Each path below is one point turned by a fixed rotation once a step. After each direction that follows a path, write how fast that rotation turns it, in deg/step (0 if it stays still).
Each turn is a multiple of 5 degrees from 10 to 175, or 0.
Each row of a path follows its step; steps can be skipped.
Rotation 1:
step 0: [ 18  24   4 -21   9 -15   1   1 -13  14  39  12  21 -17  28   4 -17   2
  -1  -9   5  -7   3 -25  -9  21  22 -42   7  -5   2   4  18 -11 -21  -7
 -13   4  20  13  -9 -12   3 -17  18   5  24  -1   8 -20 -11 -50 -10   9
 -22  13  15   0  -3]
step 1: [  7   7   3  -7   5 -24 -23   1  -7   0  25   2 -32  28  15   2  22  16
 -25   5 -15   8 -17  11   7   6 -31  11 -11  -5 -37  26 -26  -5   6  -4
 -25   1 -13  -3  -4   2   3  -6 -42   5   7  -8 -16 -22 -12  12 -31  35
  18   6  12 -10   0]
step 2: [ 20  -2 -41  25   5  -5 -24  33  27  11 -19 -17 -17  -4  18 -25  -3 -10
  -3   2  -3 -40 -20  31 -16 -15   8  10 -24  20  10 -16  -2  12   7   5
  -8 -25   7 -21   3  15   9  25  21  -5  -3   1  -5   7  10  12  15  -5
  13 -28   0   0 -12]
step 3: [ -9  15   7  -4 -32 -20  21  -5  26  46 -14  15  17  -1   7 -13  10  25
  -6  23   0  -2  20 -12  10 -11  18   3  21 -10  17 -23  22 -11 -21 -12
  -3  24  29   8   9  13   8 -17  30 -14 -11  19  10 -12   0 -33   5  -2
  18   7   6  10  -7]
step 4: [  5   4  25 -25  -8   0  18  -5 -21  -2  -6   5 -22  17 -21   3   4   4
   8  -5  -5  -3  14   9  19  12 -30  -8  18  -2 -32 -23 -10 -17   4  -4
  21 -12 -17 -25  -4 -13  -7   9 -34  -6  -2   9  -5 -16 -26  10 -22   4
  23  14  -6  58 -11]
step 5: [-16 -23 -34   7  20  10 -21  13  -4 -22 -20 -25   0 -19  40 -16 -32 -10
  30  -7   9  -2  -9   0 -14  22   2  -7  12  -5  11  -6   0 -11   9  26
 -16 -21  12 -16  16 -40  -2  -1 -13   1 -10 -17   9  -6  12   2   4   5
 -11  -9 -23  14 -31]
step 6: [-34  -4   2  -2  11   1  -7  15  23   9  20  29 -17   2  15  10  17  29
 -16  19 -18  46  26 -22 -25  11  26  35  28  -5  14  13  -4  -7   0   1
 -10  28   0  -3   2   3  20  -8  19   8  14  16   1   7   9  -4  20   2
 -11 -12  -9  -6  -4]
step 7: [ -4   7  -6  -2   6 -18  30  14 -22  -1   2  22 -33 -12  -8 -11  -9 -13
 -12   0 -13  -3   7  -9 -13   3 -47 -13 -14  23  -7   1 -12   2  15 -48
  19  -8 -40 -15  -1  28  -5   0   5 -12   5  21 -11   9 -12   8  -7 -39
  -8   5   9   5   7]
step 8: [ -8  -5 -21 -18  -1  16 -13  -5 -12 -16 -13   1   7 -44   7 -21 -28 -13
   9  11   6  -4 -30  14   1 -12 -15  -6  -6  -5   0   3  34  -5  -2 -29
 -15  15  32   3  -2 -23 -13  15  16  -7 -39 -23  -2 -27  -7   8   5   5
   7  29  -8 -21  16]
step 9: [  1  -8   6  10 -17  10  -3  -3  14   3  26   9  13   2  10  19  22  23
  -2  -8  10  27  25  17   5   4  25  23   6  13 -23   6  13 -11 -13  25
  19  30 -10 -19 -20 -31   1  15  46  14   1 -15  -2   2 -18  25 -27  20
  14  -4  19  -4   1]
[  3   6   0   1   5  -5   0  -2   4   0  -6   5   0   1   1  11  -1   1
  10   3  -5   1  -1   8  -7   5   5  -2   0   0   1  13  -8  -6  -1   0
  -2  -1   0   2  -9   1   4  -5  -3   3  -5 -10  -6   1   2   4  -3   4
  -9  -4   2   3 -11] => 80
[  5  -3   8   6  -4  -2   1   7  -1   0  -8  -2  -3   2  -3   0   1  -1
   1   3   6   8   6   4  -7  -6  -8 -10  -5  -5  -3   7   7   2   2   3
  -2   0  -1  -5  -9  -1   3   1  -1   6   7   4   5  -5  -9  -1   3  -3
   3  -7 -10  -4  -2] => 135
[-2 -8 -2 -7  5  4  4  3 -4 -9 -1 -1 -3 -5  0  5  2  1 -7  1  2  2 -3 -1
  0  2  0 -6 -3  7  5 10  8  2 -5  0  8  9 -9  7 -2 -4 -1  1  7 -2  4 -3
 -7 -1 -2  7  2 -3 -3  9  6 -9 -1] => 35
[  9  -4   0   0   4   7   4  -4   0  -4  -1   1   2   1   2   5   1   0
   0 -10   1   1   6  -4   7   0   1  -1  12   1  12   1  -4  -2  -2   5
   0  -4  -2  -1  -3 -12   1  -8  -4  -5   2  -2  13  -9  -3   4   4  -1
   2  -6   2   6   2] => 65
[  1  -2  -3  -4   0   5  -7   3   4   9   6   1  -3  -4  -4   4  -2   2
   4  -2   8   7   0   0  -4   3   7  -6   3  -1   9  -7   6  -8   8   2
   1  -5   6   1  -3   0   3   2   6   2  -5  -4   5  10   1  -3   6   4
   9   1   5 -10  -4] => 120
[  4   1  -1  -2 -12  -5   4  -4   9  -1  -7   2   1  -4  -3  -4   4  -4
   0   0 -10   4   2   0  -9   4   3  -1   6  -1   2  -9   0  11   2   1
  -1   3  -5   0   2  -1   2   0   2   1   8   5   1   5  -2   1   7   3
  -9  -5  12  -3  -1] => 100
Rotation 2:
step 0: [ -4  -3  -8 -15   7   5  26  -7  23 -14   1   7 -19   1 -20  10  -2 -10
   8 -30  -8 -19 -17 -18 -13  -9  11 -34 -21  -5  12  34  -9 -34   3  17
  29  32  21 -28  32 -26  13  -5 -19   1   7 -13 -18 -41 -24  -9  16 -25
  16  -7  -3  10  -7]
step 1: [ 11  -2  31  -8 -44 -11  17   9  12 -11   8   1 -24   0  15   0 -14 -11
  28  -4  -5  36  -1   0 -13  33  16   4  18  14  15  54   4  -8  -9  12
 -11 -19  11 -30 -10  -2 -25  -4  25  23  -2  23  -4 -23  16  -6  -7 -25
  16   5 -25  -1   6]
step 2: [-24   8  14   3   5   3 -26  -1  41  14 -27  -6 -13 -16  -9 -29   7 -20
 -17  18  14   3 -18 -32  17  20  24 -30 -16   2 -23  29   8 -13  22   3
  11 -11  -4 -16 -23  -1 -15 -12 -41  -3   5  17   0 -22   0  28  -3 -19
 -10 -18   8 -32  10]
step 3: [  4 -11  19 -26  -3   9  40   2 -16 -29 -20  -1  16  -3 -12  -9 -29   6
 -12  17  -9   5  -3 -26   0   5  16 -12 -11   3  17  28  39  -6   0 -14
  23 -31   2 -38  24  -2  21 -24  -8   5  15 -19 -32   2 -13  -6  14 -12
   3  -8  24  13  34]
step 4: [-16   2   0  -8 -22  -4   8  23  -5  17  14 -14   8 -10 -10  -3  -4  -3
  -4  19  20  -2 -36 -34  -7 -10 -29 -28  19  18  19  33 -11 -15 -10  18
  30 -10  -2 -17  14 -23   7  -4  19  25  -8  25  20  -6  13  12 -55 -19
  17  16 -10  -3  15]
step 5: [ -1  16 -18 -17   7  19  -6   3  -8  18  -4  14  -1  11 -14  -5 -13 -18
  19 -21 -13  34 -14  -8   8  10 -10 -29 -14 -15 -15  32  32 -34  27  47
   4   7  23 -27  14 -17 -36  12 -31   4  12  19 -22  -1  -2  -9  -8  10
   4  -9  27  -7   4]
step 6: [ -5 -19  15   1 -16   8   1  -9  38 -19  13  -7  -5 -15  15   8 -46  22
  -6  -2  -6   9  -2 -14 -15   8   7 -18  33  15 -22  40 -19  -6 -23  16
  14  -1  10 -19  38   0 -19 -21 -17 -14  -8 -13 -19  -5  -7 -15  14 -50
  13 -19   5   3  10]
step 7: [ 27 -23  18   1 -15  -5  20  24  18  -2   8 -20 -32  -9  -1 -43   3 -21
   6  12 -19  10 -19   1  13   5 -18 -24 -31  18  14  46   2  -1  10   5
  -4 -25   1  -1  20  17   3 -19  -6  -4  17  24   0 -31 -11  21 -27  -9
   6  11  -8 -37 -11]
step 8: [-16  19  11 -16 -10   2  -9 -23  -7   3 -12  45 -20  13 -13   0  -6   3
  -8  21   4   7  -4 -23  -5  31   7   1   8  20  -8  55  15 -25   5  -3
  30  -1   0 -24   8   6  17   7 -33   7  42 -13  -4 -11   0  39  -7  17
  14 -27   5   2  14]
step 9: [ -3   5   6 -30 -23  13  14  21  -7  -2 -20   0 -16 -15 -10  14  -7  -6
 -12  19  10  25   7 -36   4  12 -15 -41   3  -3 -11  -3  26   7 -10  10
 -17  -8  -2 -46  33  -7  14 -26  10   9 -25  11  12  15 -18  15   1 -55
  26  -3   3   5   1]
[  5   0   2   0  12   0   7   6  -7  -3   3  -2  -9   2  -2  -1  -2   1
   2   3  -6  -4  -1   9   2   6   1   6   0   2  -2   2  -2  -1   8   1
  -4  -5   7  -8  -3  -7  -1   1   0   0   5   6 -10   4  -3   3   8   8
   4   5   5   7   6] => 155
[-5 -1 -4 -4  1 -6  9 -7 -1  8  1  7 -4 -2  3  7  1  4  5 -2 10 -2  5  5
 -2 -1 -2 -7 -4 -6  1  3  2 -2 -2  3  2  0  9 -7  2 -7  8  7  3  2 -6  4
  7  9 -7  1 -4  4 -4 -3 -6  3 -1] => 80
[ -4  -2  -9  10  -1  -5   1  -2  -8  -5  -2   1  -5   3  -6   2  -1   3
   1   5  -3  -1  -1   6   6  -8  -8 -10   5  -4   3  -4   7   0  -6   5
   4   0   1   1 -10  -3  -3  -3  -5   3  -2  -3  -3  -4   6  -6  -4  -3
  12  -4   3   4  -1] => 65
[ -1  -4  -2  -6  10  -2  -2  -4   5   2   4  10   3  -2   1  -9   8  -2
   5   1   0   0   2  -2  10   8  -7  -6  -2   2   2  -7  -5  -8   5   0
   1  -2   4   6  -4  -2  -4 -11   5   3   8   3   5  -4   0  -4  -2   1
  -3  -4   7  -3   0] => 135
Rotation 3:
step 0: [ -5   8   0 -40 -16   2  20  -1  14  14  14  -4 -15 -30 -33   2   1 -27
  14 -27 -21  -7   4  23 -12  17  20  10  -5 -40 -25  21   4  -5   2  -5
  15 -19   6   3 -19 -15 -13   9  -3  30 -30  26   7   7 -19  26  11 -14
 -14   2  -8  -2  44]
step 1: [-10 -18   4  -8 -20  23  -2 -15 -26   0   1  17  -2   0 -19   5 -21   3
  -8 -18  -4  47 -21  28  42 -17   2  -1   7  -2 -26  10 -32 -18   7 -11
 -19  10  -4  11 -12  -5  25  15  -6  20  20  30  -2  42   3  11   1  -5
   6 -13  34 -12  26]
step 2: [ 31  14 -16  -3   6 -19  17 -31  13  -9 -16  18  16 -14  -8 -21  -3  27
 -10   4  -6   6  -3  19  60  14  10   0   5 -10 -22  33   2  27  12  10
   6   1 -20  -9 -22  -6   8  -3 -14  24 -25  15  11   1   6   4  -3 -10
 -35  39   6   9  10]
step 3: [-20  36 -16 -23 -19 -27  21 -18   3 -14  13 -13   9  -6 -52  -9 -22   4
  -5   6  -9  10 -23  19 -10   2   2  18 -12  -3 -13  21 -12  -3   9   9
  -2  20 -18   8 -21  -7   6  -4  25  -8  -1 -12 -36  32 -23  -7   1   6
 -18 -10 -18  -9  41]
step 4: [  3  11   8   8  -4  15  15   8   3   2  15  23 -17   0 -28  -1  -5   7
 -31   0 -12   8 -32   9  58  -1   0  -6   4  -4  -4 -14  12  16  -8  12
   2  -3  11  41  11  -7   3 -13 -38  23   3  10 -54  -2  -5  19  19  -4
 -26 -23  10 -11  22]
step 5: [ 30   7 -34 -30 -24 -10  43 -13 -11   3   7 -11   5 -12  -3  -8 -30   6
 -18   2  -6  -9 -41  20  16  53  -3   4  15  -1  -8   4 -10  -1 -26 -15
  14 -11 -11 -21   3 -34  -3  14   0  24 -29   3 -13   2  26   6 -11 -10
   6  -8  11   2  10]
step 6: [ -5  24  -2 -28  -1  18   7 -27  -7  -3 -14 -17 -18   3 -24  28 -19 -21
  -7 -31  -6   3 -13  37 -12   0  -8   1   3  -2 -19  23 -39  11 -18  17
   9   0  19   5  10  -7  16  -1  -3  -6  -5  20 -17  -3 -18  48  11  14
 -38  22   9  -4  32]
step 7: [ -9   2  25  16 -23  -4  21   3  -7  -2   3  28  13  -2  -4   1 -10   1
 -16  10 -28  35 -35  20  38  -2  -2 -16  -6   5  14  33 -25  28   1  35
  16  -4 -16  11   7  -9  10  31  16  10  -8  22   0  18  14  26  22 -26
  13  -5  20  13  13]
step 8: [ 14  -6  -6 -24  15 -17  17  -7  41  19 -22 -15   9 -23   0   2 -14   0
 -16   5  15   5   0  32  26  29   8  23 -20 -15  -4  43  -6  -6 -19   2
  28   9 -16  -1 -16  11  -3  -1   1  30   2 -12   3   6  19   9  16  -6
 -36 -17  -2   8  46]
step 9: [ -4  15  -2 -22  -7  11  16 -17 -26   9  32  24   5   7 -30  17 -29   2
   3   2 -22  14  24   4   3  -3   2  13 -13 -47 -24  -4  -3   2 -13   2
  11  23   1  20 -17 -25   6  21  29  11  23  17 -37   6  -7   9  12  -7
 -20  -5  16  13  36]
[  1  -2  10   3  10   8  -2   4  -6  -4  -1  -3   3   1   0  -3  -6   6
   4  -5  -2  -2 -10  -8   3   0  -2  -2   1  -1   4   0   9   1  -6  -1
  -4  -1 -10   0  -1  -4  15  -9   6   0  -1   4   2  -1  -4   4   3  -6
   0  -3   2   3   2] => 130
[  3  -6   2  -3   7   6   6  -6  -4  -3   0  -5   2   7   3   1  -2  -1
   5   9  -3   2   4  -3   2   1  -2   5   2   0  -3  -4  -4  -8 -10  -3
  -6   1   8  -2  -3   0   3   1  -4   3  -5   6  -5   2  11 -11  -5   1
  -6   9   7   4   1] => 95
[ -1   3  11   0  -4   1   5   3   8   0   4   2 -10   2  -7  -9   3   0
  -1  -7   1   4   3  -8   1  -7   6  -1  -3   9  -1  -1  -2  -6  -2  10
  -4  -5   5  -7   5  -4   5   3   1   3   3   5  -1   3   5   2  -4   5
   3  -4  -9   7   5] => 115
[ -5   6   0   4   2   2   7  -8   0  -7   6   0  -1 -11  -6   4   0   1
   1   1   7   7  -2  -9   8  -3   3   7   6   1  -5  -5   9   4   4  -5
   5   4  -5  -1  -6   0   1  -3  -5  -2   2  -6  -3   2   0  -5  -5   9
   3   5  -2  -4  -2] => 45
[  5   3  -1   3   2  -3   1   4   0 -11   8  10   0  -2   6   2  -8   0
  -4  -1   8  -3  -4   1   5  -3   0   4  -7   2  -3   6   1   3  -5   5
  -5   0   0  -6   6  11  -3   2  -7   3  -3   4   6  -2   1  -6  -6  -6
   1 -10   7  -2  -6] => 125
